One vector is turned by the same rotation once a tick. Each row is the vector after some number of ticks, and that number follows the row.
The counts run from 0 to 265.
[-31  22  12  -7  49  21  -7  -9 -11 -26 -29  12 -10   1  33   6 -15  20
  27 -18   4 -13   5  -7 -16  -9  16 -44 -12  -3 -24  12  -2  21   5 -26
 -13  19  10  -3 -19 -17  17  -1 -12 -10  22   7   6 -27  -2   9   6 -10
   7  19  19  24   3 -12   2  12   2 -13  22   5 -29   4 -25  -6   9  19
   4  54  22   5  -2  11 -39 -16  13  22]
258
[-30  23   6 -13  28  46 -14   0  -7 -23 -28  -4 -18  18  16   1   0  18
  18 -24   5 -10   2   2  -2 -10  48 -33  -9  -8   7   5  15  29 -21 -23
 -11  29   4  14  -8  -2  12   3  -8  -2  24   0 -17 -20 -10  -1  23 -12
 -12  -1  28  44  15   1  19  12  35  -6  13  29 -21  11  11 -29  27   4
  12  31  19   0 -26 -12   3 -24   6  25]
220
[-27   7  -1  -6  25  -8   8  24   7  -6  -7  -6 -34   2  38 -12  16  -4
  25 -45   0  -3  24 -35  19 -16  22 -21 -27  -8 -21  -2   3  10  -5  -6
  -2 -14   7   5  24  -2   9 -27 -30  15   4  -3  11   0  10 -22  25  12
  -7 -20  -1  40  25 -21  15  -5   0 -10   8  34 -31  -7 -20 -21  14   2
  -5  51   7 -11   8  -1 -25 -31 -11  30]
21
[-20   7  -6  -5  39 -12  -7  16 -14   2 -30  -3 -31  -4  32  18   2   9
  -4 -24   0 -11  22   9  14 -14   2 -43 -10  26  20  18 -10  40   2 -30
  18  20  14  29   8 -24   0   0 -28   1  11  15  -5 -22   7   5  22 -23
  21  19  -8  18   7  -3  16   5  -5   6  18  10 -16 -10  -5   9   7  22
  21  35  19   7 -18  10 -44 -31  33  17]
67
[-29  35   6 -14  44  26 -13  -8   1 -29 -26  -4  -8   3  29  13   6  11
  24 -25   6 -17  -1 -19  13  -7  17 -34 -24 -15 -17  14  14  27   3 -29
 -11  -3  15  -6 -23   2  31   3 -20  -2  16   8 -16   3  -3   7  11  -4
   7   7  16  36  12 -12  10   2   1 -34  -1  13 -29   2 -24 -12  18  24
  12  56  12  -3  -3  -4 -28 -11   7  23]
137
[-36  15   8  -5   9   7  -4  20   1  -3   0 -23 -23  -7  25  -7  14   6
  10 -14  -1 -28  24   8 -20 -11  37 -21 -16   9  -8  -8  15  30   0 -24
   9   3   0  38   8 -33   5  -3  -6 -10   2   2  -7   1 -10 -14  26  10
  -7  -8  38  38  10  -9  12   8  24  22  12  17 -26  -2  13 -23 -12 -12
   6  31   5  10  -4  10 -16 -54  -9  53]
7
[-19  42   9  -2  15  24 -20  19   4 -22 -29 -14 -23 -10   6  17   6  23
  10 -30  -3  -9  11 -10 -31 -17  26 -28 -10  15 -14  -7   5  33  -6 -39
   8  27 -10  -2   4 -37  23   5 -26  -5  17   7   4   1 -22   4  31  -8
  -6  15  21  22  12  -3   3  14   4  -4  12  14 -20  -4  18  -4  -4   7
   5  31  22 -19 -13  -5 -46 -35  10  24]
215
[-39  11   7 -10  29   5 -11   4  -7 -12  -7  -3 -20  10  35 -15  17 -23
  21 -18   7 -14  -1 -11   8  -6  14 -19 -31 -28  -3   9   5  19 -24  -9
 -20  11  23  22  -7 -12   9   1 -20  -8  -5   4 -35   7  17 -13   9   7
  -8   1  12  33  13  -2  13  12  24 -16  -5  12 -20   3 -33  -3  17  -5
   1  48  -9  30  -7 -23  -2 -52 -11  34]
140
[-40   4 -15 -21   1   4   5  12   2 -12  -9  -3 -15   3   9  -5  18  -5
  18 -41   5 -12 -11 -31  10 -24  36 -10   1   4  10   2  19  39  -8 -16
  10  34   8 -31 -20 -15   1  12 -35   1  -4  -9 -22  18  10   8  12  -9
  -2   8   1  21  25 -17  -1  -4  35 -19   5  31 -25   1  -6 -21  15  27
   7  46   3  12  -3 -22  -6 -42   1  25]
206
[-57   9 -16 -24   5  -1   3   9  -6 -17   4  -4 -20  -8  24  -4  13   0
  27 -32  10 -11  10 -24  -8 -27  27  -8   2  -2  -4  -4  21  26   7 -12
  13  12  10 -14 -14 -19   3  -3 -20  -1 -11  -6  -1  19   4   3  13   8
 -15   3  15  15  17 -39   2  -2  30 -11   8  24 -31  -2 -21 -40 -13  15
   0  53  -3  -3   4  -2 -12 -40 -13  33]
4
[-33   0  -1 -13  23  -6  10  13 -18   1 -10 -13 -34 -13  21 -14   0  27
  14 -36  -9 -26  31   3   7   1  41 -24   5  21   5   1   8  23   2 -27
   9  16  -2  16  16 -14   0 -16  -3   1   6  14  10 -24   3 -24  32  15
   5   3  22  17   6  -6  18  -2  29  17  31  20 -25  15  -5 -28   5  17
   7  29  13   4  -7  15  -7 -50  20  40]
88
[-42  19 -18 -22  33   5 -14   8  -6 -19  -5  -1 -35  12  44  10  23  10
  12 -19  11   4  19  27   9 -15  23 -27 -10  21   3   9  13 -12  -8 -22
   4  23  27  32  17 -18  11  10 -23   2  -6  -1   5   3  -5   9  25  -1
 -15  -1  -3  33   8 -11  21  -5  29  10  17  25 -24 -12 -31 -28  -3 -12
   8  38   6   9  -7 -11  -9 -28  -3  13]
234
[-40   8   6 -35  50  19  18   7 -17   5 -29  -3 -14   1  21 -21  -3  28
  16 -37   8  -5   8 -27   9 -30  21 -17 -15  29   0  12  10  14 -23 -17
  -8  10  -3  -8  -5 -10   0  14  -2 -14   3  -3 -17  -6   2   0  12 -11
  32  -1  -9  20   6   0   8  -9  26 -10  30  33 -29  -8 -11   8   2  -5
  -1  55  21  23 -13 -12   0 -13  24  17]
164
[ -1   4   6  -9  20   5 -32  -1  -6 -28   0  -7 -21   9  29   6  43 -18
  22 -15  -3  -7  19  26  -6 -16  26 -20  -9 -10 -12  -2   4  15   2 -34
 -27  30   8  34  11 -23  19   2 -35  -4  10   4 -26  -7 -23 -11  41 -10
 -13  26  20  38   8  -6  15  24  21   8 -12   4 -31  -4 -26 -10  19   2
   1  25   3  15 -14  -5 -26 -45  12  19]
238
[-22  47  16  -7  16  15 -13   8   8 -27 -29 -17 -17 -20  17  19  10  22
   6 -14  -1  -8   6  -4  -3  -4  15 -28 -31   4 -24   6   3  39  -2 -45
  -1   6  -3  22  -5 -28  30  12 -26   5   7  15 -18   0 -23  -7  25  -7
   1   8  20  44   5   7   0  17   0 -12  -9  23 -29  -2   8   2   4   6
   7  24   8 -15  -6   1 -27 -29  23  34]
12
[-25  14  -9  -8  18 -13 -13  23  -4 -20 -12 -10 -25   0  39  19  27 -14
  12 -22   9   2  14 -17  -8 -40 -12 -21 -18   6  -9   2   3  21  -7 -21
   7   0   5  19  11 -35  22   3 -44  -3  -9   2  -4  25  -6   2  32 -14
 -11   8 -10  26  18 -20   3   1  -4   3  -7  22 -23 -20 -14   5  -5  -2
  -1  49   6 -11  -3  -6 -52 -36 -10   6]
25
[-30 -13 -13  -3   8 -16  -6  15  -7 -10 -30   3 -21   3  31  15   3   5
   1 -32  -1  -3   2 -27  15 -20  13 -17 -13  32  16   0 -13  48  -8 -22
   8  31  14  12   6 -24  -4   4 -39  -2  13 -11  16 -13  14   4  20 -36
   3  -1  -7  13  36 -22   9   0  11 -13  13  28 -15 -19   8   5   6  15
  -5  49  20  -7  -2  -2 -39 -40  13   7]
189
[-44  -9  -1 -15  19  -9   9   1   7  -8  -1   3 -22  -7  35 -11   6   4
  16 -18 -14 -14   9 -15  16 -21  29 -23 -13  17   0   0  31  14 -11 -15
  13   7  19 -11  -8 -28 -22   8 -34   0 -14   1   0 -19  14   3   8 -42
  11 -10  -8  29   7 -22   8 -16  18   0  11  21 -40 -22 -12   2  10   2
  11  50  -3  29  -4   5 -33 -42  11  27]
167
[-19  -3  11 -32  33   2  -6  30   6 -15 -12 -26  -3  25  43  -6  15   1
  16  -9   8 -22   1   7 -16 -12   2 -21 -25   9   4   7  -5  42   3 -18
 -26  13   4  30  -9 -15  23   2 -25 -11   0  -3 -26  19  14  -5  10  -5
  -3  23  12  38  12   2  20   9  20 -17   8   8 -29   2 -24  13  29  12
  -6  38  10  15 -11  -4 -31 -37  15   8]
243
[-42  13 -13 -31  38   6  -2  15   3 -11 -13   3 -13   1  27 -15  13   2
  24 -47   8  -6   5 -26 -16 -28  35  -9  -4  -4 -15  11   5  12 -10  -6
   0  17   3 -30   2 -21   7  -2 -15   2  -4  -2   0  25  -1  12  15  12
   1  15  -1  24  12 -20   5  -3  17 -19  32  24 -34   6 -26 -31  -3   9
  -3  40   6  -2   5 -13 -23 -28 -18  33]
125
[-19  12   7 -20  33  12   2  16 -13 -11   9  -3 -28 -12  25 -14  31 -16
  17 -41   0  -2  11 -14  -3 -38  28 -21  -4  13 -16   7  15  -9 -24 -26
 -12  17  16 -15  19 -18   1  11 -21  -2 -11 -12  10  -7 -13  -4  37  -2
   1  -6   2  22   4 -21  -6   2  31  10  20  11 -41 -12 -18   0  -3 -11
  -2  49   3  15  -3  -7  -9 -48 -15  25]
250
[-25   4   6 -11  14  10   2  -2  17 -20 -32   6 -25  12  25  -6  -1   1
  16 -22 -11   6  17 -10  10 -13  49 -26  -5  -2   3   3  12  23 -28 -14
 -16  34   5  -1   2 -12  -4  -6 -17   4  16   7 -10 -29   4 -11  34 -20
  -9   7  16  41   4   8  13   6  28  -8  13  14 -38  28   9 -21  32  12
  12  18   2  -7 -23 -10  -1 -45   0  36]
100
[-19  10  -2 -23  31   8  -4  16  16  -4 -33  -3 -11  -5  20   0  -3   1
  10 -29   9  -7  17 -16  -7 -35  38 -17  -1  34   2  25  -9  42  -8 -20
 -18  28   4 -19 -12 -22  19 -13 -18   2  14   1   3   2  -2   4  25 -14
  16  12  18  17   6 -17  14  14  15 -20  26  38 -39  12   6 -16  -2  25
  11  28  11 -18  -5  13 -28 -21  12  30]
1
[-13   4  24 -12  34  23  14  10 -17  -4 -18  -4 -34   5  16 -23   3  10
  25 -28  -2   2  32 -26   1 -36  17 -30  -9   5   0  -9  24   7 -29 -17
 -17   3  -2 -11   2   6 -21 -18 -14 -11   3   6 -11 -31  -4 -11  38 -21
   6  -7   7  22  12   8   0 -12   7  22  11   4 -35   4   3   8  28  15
   3  51  19  12 -27 -11  -9 -37  -2  25]
61
[-35   5  13 -12  15  25  -3  -6  -1 -25 -38  -5 -12  13  27   6 -19  34
  19  -6   5 -14  11 -16 -22  -3   8 -19  -8  19  -4 -21  -3  26 -17 -20
 -20  30   3  14 -23 -35   8   5 -11 -28  34   8  -5 -24  17  -5   8 -26
   1   7  17  11  13   0   5   5  18  -6  18   9 -24  17  -6  14   6   2
  -3  46  18  23 -14  -3 -34 -47  11  23]
177
[-29  32  -6 -18   9 -10  -5  30  -9 -18 -19 -17 -30 -14  32  11  22  33
  14 -23  -4 -14  31  -3  -3  -7   5 -19   1  16 -12  -5   1   8  11 -35
  11   5 -15  22  22 -15  23   0 -29   1  -4  10  13  13  -9 -21  37  24
  -3   8   0  25   2  -6   7  -3  16  11  16  19 -20  16 -16 -23  -4  18
   0  32  13 -14  -3   8 -34 -44   3  16]
213
[-39  -9 -27 -14  24 -11  -3  10 -15 -10 -37  16 -32   1  26  14   1  10
   2 -44   9  10  14 -18  16 -20  25 -23   0  24   9  -2 -19  32 -13 -14
   5  44  19   7   5 -33  -2  12 -18  -8  26  -4   6 -14  13  11  23  -9
   2  11 -14   1  14 -15  10   7  18  -9  28  27 -13   1 -13 -16   1  18
   4  44  20  -3  -5  -1 -19 -45  11   7]
190
[-41  10  -7 -16  39  11 -17  -9 -12 -19 -11   7 -22  17  30  -7  20  13
  16 -34  17  -4  15  17  23  -3  38 -27 -15  -3 -14   4   3  -9  -3 -20
  -8  12  23  34  10  -8  11   5  -7  -3  22   4 -19 -11 -14   2  25   2
   5  -4   2  51  11  -2  22   6  24   2  10  36 -25  -2 -28 -28   8 -14
   9  33  18  20   4  -7   3 -16  19  21]
32
[-49 -15 -12 -21   1 -10   9  10  -8 -10   2  -5 -23  -3  28  -6   8  -2
  16 -21  -4 -22   4 -17  11 -10  23 -20  -4   9  25   4  25  37   6 -21
  25  30   7   0 -18 -23 -16  12 -29   1 -17  -6 -11   6  20   2  16 -22
  -6   5   7  17  17 -27   7  -6  42  -2  14  19 -27  -3  -4 -10  16  25
  16  47  -3  18  -6  -1 -12 -48   8  25]
85
[-17  14  -1 -23  47   0  -3  16 -13  -8 -33  -2 -19  -6  40   4  14  -1
  22 -36  12  24  25 -16  -4 -43   1 -29  -8  20 -22   4  -6  -4 -19 -17
 -15   8   0   2  22 -22   7   1 -24  -9  -1   0   9   0 -13  -2  36  -5
   1   9 -26  21   3  -3  -3  -2  -3  -4  16  16 -28  -8 -26   8   4   0
 -10  51  26  -8 -12  -2 -40 -20  -5   5]
147
[-50  15 -20 -26  32   5  -3  25 -14 -12 -27 -10 -21   7  33   8  -1  24
  16 -35  18   4  23   1 -18 -24  20 -21 -10  23  12   9 -16  23 -13 -10
  12  27   5  29   9 -17  15   5   3  -2  13  -6   6  17   7   9  24   7
 -15  14   5  14  14  -5  20   4  27   8  28  31  -6  14 -10 -26  -7  -6
   1  46  18 -22  -9  -6 -14 -21   0  16]
109
[-34  28  -5 -21  42  25 -16  15 -22  -8 -29  -5 -23   0  26   8   9  17
   8 -33  29   8  27   2 -16 -44  13 -35  -5  11  -7  10  -6  10 -16 -27
  -2  16   8  10  14 -24  13   8  -1 -18  14  -1 -13  12 -27  10  26   7
   6   1   3  20   7  -9   8  11   5   6  14  43 -14 -10  -4  -4  -6 -13
  -3  53  29 -17 -13  -9 -28  -5   2   8]
27
[-23   4  -1 -18  -9 -12  -7  14  -3 -18 -17 -21 -17   5  11   2  28  23
   6 -23  -7  -6  15   2  12   1  16  -1 -30  26  -6  -5  -9  40  -9 -31
   2  24 -16  41  17 -26  10  20 -31   2  14   3 -23  -5  -4 -10  31 -17
  -1  12   2  36  16  15   8  -1  31  -2   0  30 -21  -3   1  12  19  -5
  -6  21   5   9  -7 -15   0 -55  29  10]
200
[-42  15  -1 -10  21   6  -9  -3  -7 -14 -18   5 -35   3   9  11  -4  22
  10 -31   3 -17  29 -15 -11 -19  17 -15  -9  22   7 -13  12  37   4 -14
  10  25  12   5 -21 -27  -6 -35 -27  -7  10  15  -8  -9   1  15  23 -23
  -1   6  20  17  27 -21  22 -12   4   8   8   9 -22  -7   9 -34  -6  23
  18  42   5  17  -7  -2 -37 -40   4  37]
193
[-28  15   7 -12  27   1  -2  12  -2 -10   2   0 -20  -6  40   2  18  -2
   7  -5  -6 -21  22   4   4 -17  22 -33 -11   6  -3   4  34   1  -7 -30
   9   3  22   3   7 -32   5   7 -43  -3 -15  17 -13 -10  -1   0  21 -21
  12  -8   1  36  -2 -14   3  -4  17  15   6  11 -32 -19 -10   2  -6  10
  17  32  -3  43  -3   4 -41 -44   3  34]
46
[-38  -5  -2 -33  53  10  23  10  -5   9 -23  -6 -12  -6  32 -25  -3  20
  12 -16   3 -11  27 -10  -3 -29  26 -32 -19  24   3  24  13  18 -24  -9
  -2  12   3   6  -2 -22  -9   2   2 -13   3   3 -21  -5   8  -3  16 -17
  26   7  -1  24  -9  20  10  -6  33   6  33  25 -38  -1  -1   7  10   1
  12  38  18  35 -18  -3  -8 -19  20  31]
165
[-28  37  -1  -7   8  17 -17  12  -2 -24 -27 -11 -15  -3  17  30  14   7
  10 -13   8  -2  10   7 -23 -15  23 -27  -2   9  -1  -9  -4  28 -17 -41
  -5  42   2   8  -2 -43  17  24 -27 -18  22   0  -6   7 -15  -1  27 -10
  -8  21  12  20  -3   8  -6  23  28   5  10  11 -14  13   0   1  -9   5
   2  27  18  -7 -24 -12 -31 -49   0  23]
216
[-24  -4  -9  -4  25  -6  -2  10 -32 -11 -35   7 -22  -6  30   4  -1  21
  23 -38   1  16  21 -21  15 -20   2 -32  -6  17  -2  -4  -7   9  -9 -25
  14  13  -7  -2  16 -14 -16   9 -24  -2   8  -5   9 -24  -3  -8  38 -18
   7   3 -21  12   7  -4   7  -3   2  14  24  21 -24  -7 -20   4  27  11
  -5  53  35 -13 -10   3 -30 -21  21   3]
65
[-36  23  -3 -15  50  22 -15   9 -17  -1 -25  -9 -22   8  35   3   2  22
  11 -13  21  -5  26  11 -23 -33   8 -38 -12   4   5  14  -2  32  -1 -22
  12   8   8  38   2 -25   9  10  -2 -18   9  -1 -32  20 -14   6  17  -2
   7   8  12  32  -1   0  18   9  14  10   8  29 -14  -7   0  -9  -1 -10
  14  40  20   0 -22  -6 -25  -8   6  18]
28
[-27  15  12 -11  22  10   0  24   4  -8  11 -18 -33  -9  27 -11  29 -11
  16 -24  -3 -24  10  -5 -22 -26  26 -26 -13   2  -6   9  33  22   0 -31
   2  -7  13   3   9 -24   8  -6 -25  -2 -18  -5  -2  11 -14  -2  22  -6
  -6 -11  26  35  11 -29   6  -4  20  19  10   9 -30 -19   8  -2  -3   3
   6  43   0  15  -8  -3 -26 -47 -14  41]
128
[-43   9  -7 -16  29  23 -18 -17  -6 -21 -10   6 -13  30  38  -1  14  14
  17 -25  17  12   9  10  16 -18  33 -24  -6  -1 -10  -8   6  -1  -8 -17
 -13  20  23  22   6 -23   8  16 -22  -4  26  -6 -10 -12 -14  17  20 -24
 -11 -13   2  40  22 -21  18   5  27  -3   9  37 -29 -15 -23 -18   7 -13
  -7  48  14  16  -1 -10  -6 -15   9   3]
31
[-46  11  -9 -30  32  -3   8  31   3   0  -3 -13 -14  -1  34 -13  15  10
   6 -25   5 -18   0 -24   9 -20  14 -15 -30  18  -6  13  14  14 -10 -15
   6  -1  16   7   9 -26  14  22 -28  -5  -3   0 -10  17  19  11   2  -2
  19  -6 -15  28  13 -11   9 -10  18 -12  23  31 -19 -22 -20   9  -4  -2
  -6  60   9  24  14 -14 -34 -26   7  13]
42
[-28   6  -7  -5  36 -15   1   5 -26   7 -17  10 -29 -39  25 -10  18   8
  14 -34  -7 -20  35  -6  20  -5  23 -40  -1   3 -10   8  11  13   9 -31
  14  -3  12  10  12 -18 -14  -2 -16  -2  -6  18 -16 -22  -8 -26  37   3
  28   6   3  18 -14  -8   1   7  16  17   5  13 -31  -4 -12  -7  -4  22
  19  23  19  17   0  21 -11 -35  17  39]
170
[-11  16  11 -20  42  -6  -5  21 -23  -8 -11 -14 -11  -6   8 -15  15   7
  24 -53   3 -19   4 -45  -4 -24   5 -17 -29 -14 -21   6  -6  35   4 -28
  -7 -12 -13   5   7  -2  24  -5 -27  -5   3   5 -36  16  -7  -7  26  17
  23  15   3  40  16   3  13  -7  -5 -13  -1  29 -22 -16 -26  11  28  13
  -8  47  25   9   9  -8 -24 -16  19  17]
38
